In the data rows, the value 128 means zero.
Here are some points, one per row:
[175  82 121 130  79 130  83 156 152 174 145]
[166  73 132 139  85 102 151 132 180 152 133]
[157  63 121 128  71  88 141 120 169 143 121]
[122 167 152 136 188 151 157 113 130  90 128]
[ 90 167 115 150 186 135 170 130 126 137 127]
[171  75 115 126  74 125  76 150 152 170 144]
[119 157 143 129 186 146 152 107 121  92 114]
[ 69 117 120 106  63 118  87 118 126 132 135]
[ 91 163 120 153 125 115 153 141  45 117 127]
[167  79 110 127  78 124  79 151 150 173 141]
[123 166 150 128 188 151 160 111 130 128 124]
[166  75 112 122  71 122  74 148 146 168 136]
[ 89 198 127 151 162 101 180 139  49 102 115]
[174  81 119 130  83 132  82 157 156 175 146]
[ 92 203 117 157 166 104 180 141 126 107 120]
[ 66 114 121 106  59 112  81 115 130 128 136]
[ 64 139  92 133  90  90 115 128  19 185 127]
[155  64 123 130  69  88 143 119 170 140 128]
[163  67 131 138  82  97 154 130 181 153 127]
[122 161 142 127 190 148 155 106 122  91 118]
[ 48 118 127 128  65  81  99 148  82 166 132]
[120 161 145 129 186 148 155 110 125  90 120]
[109 105  95 119  83 117 118 139 116 158 134]
[127 171 155 133 194 156 161 114 126  95 130]
[ 77 122 127 112  64 122  91 128 137 138 151]
[100  98  89 113  72 110 108 133 105 144 121]
[118 158 140 129 181 143 148 105 123  84 114]
[120 160 146 131 186 151 158 112 128  93 121]
[128 162 140 124 179 145 153 102 121  87 114]
[169  79 114 127  77 125  78 149 148 128 142]
[124 166 150 132 188 154 160 109 125  95 120]
[112 154 140 122 178 142 148 104 117  85 112]
[179  84 119 132  82 135  90 160 159 177 150]
[123 164 148 130 188 148 154 109 126  92 122]
[118 163 144 126 182 148 155 105 123  88 115]
[117 160 145 123 185 153 157 109 122  89 117]
[162  72 129 141  79  97 150 130 179 151 125]
[178  83 121 132  84 132  85 159 155 174 148]
[122 163 146 128 183 148 155 111 124  91 118]
[114 158 143 124 128 141 150 102 119  86 115]
[ 72 118 128 115 128 118  93 125 135 138 142]
[ 73 116 124 108  66 119  86 119 133 136 141]
[161  70 129 139  79  93 151 127 181 150 128]
[ 97  95  87 105  67 105 102 129 101 144 113]
[169  80 115 128 128 128  78 151 151 168 142]
[175  81 119 128  78 131  82 149 154 175 140]
[168  76 110 125  73 126  76 146 146 166 139]
[122 164 148 131 190 150 162 110 127  95 119]
[177  85 120 134  80 133  85 159 156 178 151]
[100 169 125 128 131 120 158 145  53 124 132]
[124 162 147 129 186 148 156 110 127  89 120]
[164  69 130 134  79  96 146 130 178 149 123]
[122 162 141 129 183 149 152 107 122  88 117]
[165  74 110 121  72 122  71 149 148 166 137]
[116 161 146 129 183 147 152 108 120  89 117]
[174  81 118 134  79 127  83 158 154 175 145]
[ 83 162 106 148 180 131 164 121  82 130 127]
[ 92 165 118 153 126 111 148 137  43 118 126]
[163 127 131 135  80  97 149 129 182 154 126]
[125 167 150 128 190 153 161 115 129  94 124]
[167  72 112 122  70 123  74 144 141 165 139]
[178  87 118 136  82 131  85 158 156 179 148]
There is one direction along which these points spread out most. How many in every 100 of the points above lie lower along it than each point below? Answers are rounded to whole numbers. More than half of the points above lie lower than the first one.
[162 127 130 130  76  92 149 123 176 151 128] 58
[125 159 147 131 186 151 156 111 127  88 117] 23
[131 171 156 140 192 160 164 114 134 100 127] 3
[167  75 113 122  72 122  75 146 126 167 135] 82
[125 164 148 129 187 148 157 109 125  94 121] 18
[171  76 114 125  74 127  79 151 148 172 139] 94
[163  73 127 117  68 121  74 145 142 164 131] 94
[118 163 145 128 185 149 156 107 122  91 119] 15
[119 161 147 127 183 146 155 108 124  89 117] 23
[167  72 110 120  71 121  70 128 148 166 136] 95
[ 94  91  79 105  65 101 100 127  99 143 117] 63
[123 167 148 130 190 151 161 111 125  90 122] 3
[121 127 151 128 188 152 158 111 129  87 122] 39
[175  80 115 129  78 130  78 152 151 174 140] 94
[176  84 121 131  75 132  80 158 156 175 128] 92
[116 161 145 125 185 147 151 109 121  84 114] 11
[123 127 150 134 190 152 156 110 125  93 121] 39
[128 165 149 134 189 151 161 111 129  93 124] 15
[ 95 206 120 156 165 113 186 145  56 107 123] 0
[171  80 118 127  77 130  80 152 149 172 139] 85
[120 165 148 129 128 150 156 110 121  89 119] 39
[ 57 122  92  87  75  87 110 156  96 180 128] 55
[113 156 140 122 181 144 151 102 119  86 115] 27
[118 160 145 128 186 147 157 110 124  91 120] 18
[119 159 147 131 185 150 155 111 126  90 122] 27
[119 158 144 129 184 128 129 108 124  87 117] 39
[121 164 144 128 186 150 156 108 121  88 119] 10
[170  78 116 125  75 125  78 150 149 166 142] 89
[170  84 118 127  78 127  78 154 151 170 143] 79
[129 168 155 138 194 157 167 114 129  98 129] 3
[168 127 113 122  75 128  80 148 146 170 141] 73
[ 50 117  82  83  66  80 105 146  85 169 136] 58
[ 46 116  81  79  63  75 106 146 126 167 132] 63
[ 81 161 112 146 115 105 141 133  38 107 117] 45
[173  84 116 128  77 128  83 154 154 175 140] 85
[112 155 138 121 177 138 149  99 119  81 115] 32
[170  81 116 124  78 127  82 153 150 172 143] 82
[119 164 145 129 184 146 154 106 124  93 118] 23
[166  78 136 139  85 100 154 136 183 155 133] 63
[ 52 120  85  77  70  79 105 145  81 173 137] 55
[118 158 146 127 184 149 152 107 127  91 116] 29
[155  65 120 126  71  84 143 120 171 142 120] 73
[126 168 152 135 192 154 158 115 125  95 126] 3
[ 92 204 111 153 163 104 180 142  53 104 115] 2
[130 175 155 137 196 162 168 119 133  99 127] 2
[124 165 149 127 186 149 156 109 125  93 119] 16
[ 96 173 119 157 124 115 149 142  46 119 126] 42
[125 167 151 136 193 154 162 115 130  99 126] 6
[118 127 146 125 186 149 156 105 124  89 118] 39
[178  81 118 130 128 131  82 158 155 177 144] 73
[101 206 122 162 168 106 129 147 126 112 125] 39
[118 162 145 129 182 150 156 106 125  88 120] 18
[163  73 105 116  65 116  68 143 143 161 131] 100
[ 68 120 122 103  64 117  88 121 131 131 140] 48
